Each row has a name. Each question is about the rows just above it.

[118  81 114 119 114]  <65>
[120 134 140  74  90]  <48>
[113 113 134 135 102]  <37>
[113 105 118 195 141]  <7>
Shared by <37> and <48>: | [134]
The one value in <65> and <7>: | [118]
Which value is in both <7> and <37>? | [113]
The one value in <7> and <65>: | [118]
The one value in <48> and <37>: | [134]
Where do [118  81 114 119 114] appear? | <65>

[102 111 137 147  98 102 140 108 126 142 123 111 156 115 112 126 103 120
 121 115 131]  <114>
[102 123 128 137 106 123 107 120 122 126 133 100  84 107 133 146 127 106
 127 120 123]  <71>
[102 111 116 147  98 102 140 108 126 142 127 111  86 115 112 126 103 119
 121 122 106]  <82>
Where do [102 123 128 137 106 123 107 120 122 126 133 100  84 107 133 146 127 106
 127 120 123] appear? | <71>
Whose row is [102 111 137 147  98 102 140 108 126 142 123 111 156 115 112 126 103 120
 121 115 131]? | <114>

[138 122 150 106 109 110 130 125 131 127 103 112 100]  <118>
[193 125 122 144 127  94 128 134 139 169 124  65 120]  <63>
[141 131 105 186 108 107 122 153 132 128 113 110 116]  <167>
[128 129 120 150 124 124  99 145 131 123 113 104 119]  <91>
[125 129 123 139 128 143 102 132 132 121 128 112 118]  <107>
[126 133 124 122 146 156 111 117 136 139 174 131 119]  <6>
[123 136 113 138 102 126 112 129 118 137 105 100 101]  <100>
[153 136  92 173 121 127 135 139 125 146 135 101 100]  <29>
Whose row is [193 125 122 144 127  94 128 134 139 169 124  65 120]? | <63>
Whose row is [138 122 150 106 109 110 130 125 131 127 103 112 100]? | <118>

[137 156 113  73 168] = <26>
[113 122  97  98 114] = <87>
[ 84 128 148 123 155] = <191>
[156 124 135 118 121] = <181>
[113 122 104  73 135] = <117>
[149 129 118  93 155] = <158>
[ 96 122 155 118 108] = <190>
[113 123 104  73 136] = <105>
[ 98 122 122 108 114] = <31>
[131 134 148  98 135] = <108>
[137 126 109  78 148] = <138>
[119 121 104 108 101] = <149>
The one value in <158> and <191>: | [155]
The one value in <191> and <190>: | [155]
The one value in <108> and <31>: | [98]
Shared by <149> and <190>: | [108]

[160 111 174 111 158 106  95 104]  <133>
[160 127 174 111 105 130 131 111]  <110>
[185 157 151 141 159 122 119 131]  <5>
[110 156 115 132 109 136 105 120]  <73>
Shared by <110> and <73>: | [105]
Shared by <73> and <110>: | [105]
The one value in <5> and <110>: | [131]
The one value in <110> and <5>: | [131]

[148 124 131 119 156 148 129 131 132 122 135 158 174 127 163 156 127 143
 148 163 139 124 140 164 152] : <22>
[148 124 131 119 156 148 140 131 135 122 135 158 174 127 163 156 127 143
 148 126 139 124 140 167 105] : <126>
[148 124 131 119 156 131 129 131 132 122 135 158 174 127 163 156 127 143
 148 126 139 124 140 136 105] : <66>
The row with [148 124 131 119 156 148 140 131 135 122 135 158 174 127 163 156 127 143
 148 126 139 124 140 167 105] is | <126>

[132 145  73 159 120 122] : <84>
[136 132 159 125 111 121] : <162>
[135 160 136 105 126 139] : <40>
[153 138 142 115 125 116] : <43>
[133 129 150 110 111 142] : <123>
[106 112 126 122 125 129] : <81>
[119 112 130  98 125 121] : <44>
The one value in <81> and <40>: | [126]
Which value is in both <123> and <162>? | [111]
The one value in <81> and <123>: | [129]
Which value is in both <43> and <44>? | [125]
Shared by <162> and <43>: | [125]
Which value is in both <43> and <81>? | [125]

[114 133  98 128 139 157 132]  <130>
[152 123 140  96 125 163 112]  <85>
[ 96  62 100 113 149 139 150]  <83>
[150 123 134 146 196 163 112]  <74>
Shared by <83> and <85>: | [96]
The one value in <83> and <74>: | [150]
Shared by <83> and <130>: | [139]

[115 125 115 126 121 125] : <33>
[124 143 144 125  76 120] : <115>
[124 105 126 143 120 125] : <128>
The one value in <115> and <33>: | [125]
Which value is in both <33> and <115>? | [125]
Whose row is [124 105 126 143 120 125]? | <128>
The row with [124 143 144 125  76 120] is | <115>
Which row holds [115 125 115 126 121 125]? | <33>

[110 120 119 138 114 168 136 117 126 159 128 149 135 114]  <170>
[110 111 119 138 114 168 136 117 126 159 128 149 135 114]  <86>
[110 120 119 138 114 168 136 117 126 159 129 149 135 119]  <3>
[ 95 116  89 133 102 156 121 167 128 144 122 145 123 168]  <61>
[129 140  76 103  96 134 145 137 129 105 141 147 150 105]  <34>
[142 148 131 126 136 106 128 143 145 100 140 112 128 140]  <47>
[128 145  87 111 128 120 128 124 143 113 138 140 130 119]  <42>
[ 76 121 125 132 143 150 101  82 125 166 111 128  86 159]  <166>
[135 118 116 136 111 162 145 142 116 142 131 160 158 107]  <70>
[125 116 155 143 153 140 123 120 128 150 118 110 117 149]  <45>
Whose row is [128 145  87 111 128 120 128 124 143 113 138 140 130 119]? | <42>
The one value in <61> and <3>: | [168]
[110 120 119 138 114 168 136 117 126 159 129 149 135 119] is in which row? | <3>
Shared by <3> and <61>: | [168]
Shared by <70> and <34>: | [145]

[154 144 151 106 143  95 128 136 111 115 110 138 109 111 149 152 136 118
 121 153 126 105 132 172 162 151 142 120 163 100 110 104 106 133 115 152
 118 139 144 127 101 148 137 129 153 109 109 108 139 106 122 116 114 100
 142 123 137 123 124 127 159 127 113] -> <52>
[109 102  63 118 160 121 106 121  98 147 126 139 135 156 115 133 115 120
 130 126 179 112 137 133 159 111 150 159 101 132 121 141 100 101 104  90
 124 129 139 102 151 122 127 113 114 120 128 112 100 104 184 132 133 135
 119 108 110 145 130 124 119 109 130] -> <145>
[ 90 141 135  95 114 146  96 109 155 135 111 114 105 133 143 131 128 167
 148 133 121 124 127 121  98 141 123 142 107 123 108 140 109 134 146 146
 134 120 125 109 102 144 145 101 120 154 127 151 120 152 130 137 135 147
 129 130 125 116 141 131 121 127 123] -> <23>
[122 147 147 130 128 107 118 109 108 106 128 134 104 120 117 147 136 182
 150 124 116 150 116 171  77 152 115 100 106 103 136 122 110 103 137 150
 116 121 133 158 110 130 120 151 153 145 112  85 146  99 120 111  96  99
 101 129 152 106 130 115 131 129 127] -> <15>
[139 102 100 125 122 128 131  96 181 106 142 141 130 113 149 111 120 156
 100  77 109 145 155 160 157 113 120 100 154 135 127 136 139 101 119 125
 179 155 125 136 149 121 133  95 121 101 148 106 110 168 129 154 152 147
 130 120 147 154  95 140 165 112  97] -> <106>
Whose row is [ 90 141 135  95 114 146  96 109 155 135 111 114 105 133 143 131 128 167
 148 133 121 124 127 121  98 141 123 142 107 123 108 140 109 134 146 146
 134 120 125 109 102 144 145 101 120 154 127 151 120 152 130 137 135 147
 129 130 125 116 141 131 121 127 123]? | <23>
Whose row is [122 147 147 130 128 107 118 109 108 106 128 134 104 120 117 147 136 182
 150 124 116 150 116 171  77 152 115 100 106 103 136 122 110 103 137 150
 116 121 133 158 110 130 120 151 153 145 112  85 146  99 120 111  96  99
 101 129 152 106 130 115 131 129 127]? | <15>
The row with [109 102  63 118 160 121 106 121  98 147 126 139 135 156 115 133 115 120
 130 126 179 112 137 133 159 111 150 159 101 132 121 141 100 101 104  90
 124 129 139 102 151 122 127 113 114 120 128 112 100 104 184 132 133 135
 119 108 110 145 130 124 119 109 130] is | <145>

[126 133 149 125 144] = <20>
[189 185 125  89 136] = <125>
[149 161 190 119 162] = <10>
Shared by <10> and <20>: | [149]
Which value is in both <20> and <10>? | [149]
Shared by <20> and <125>: | [125]

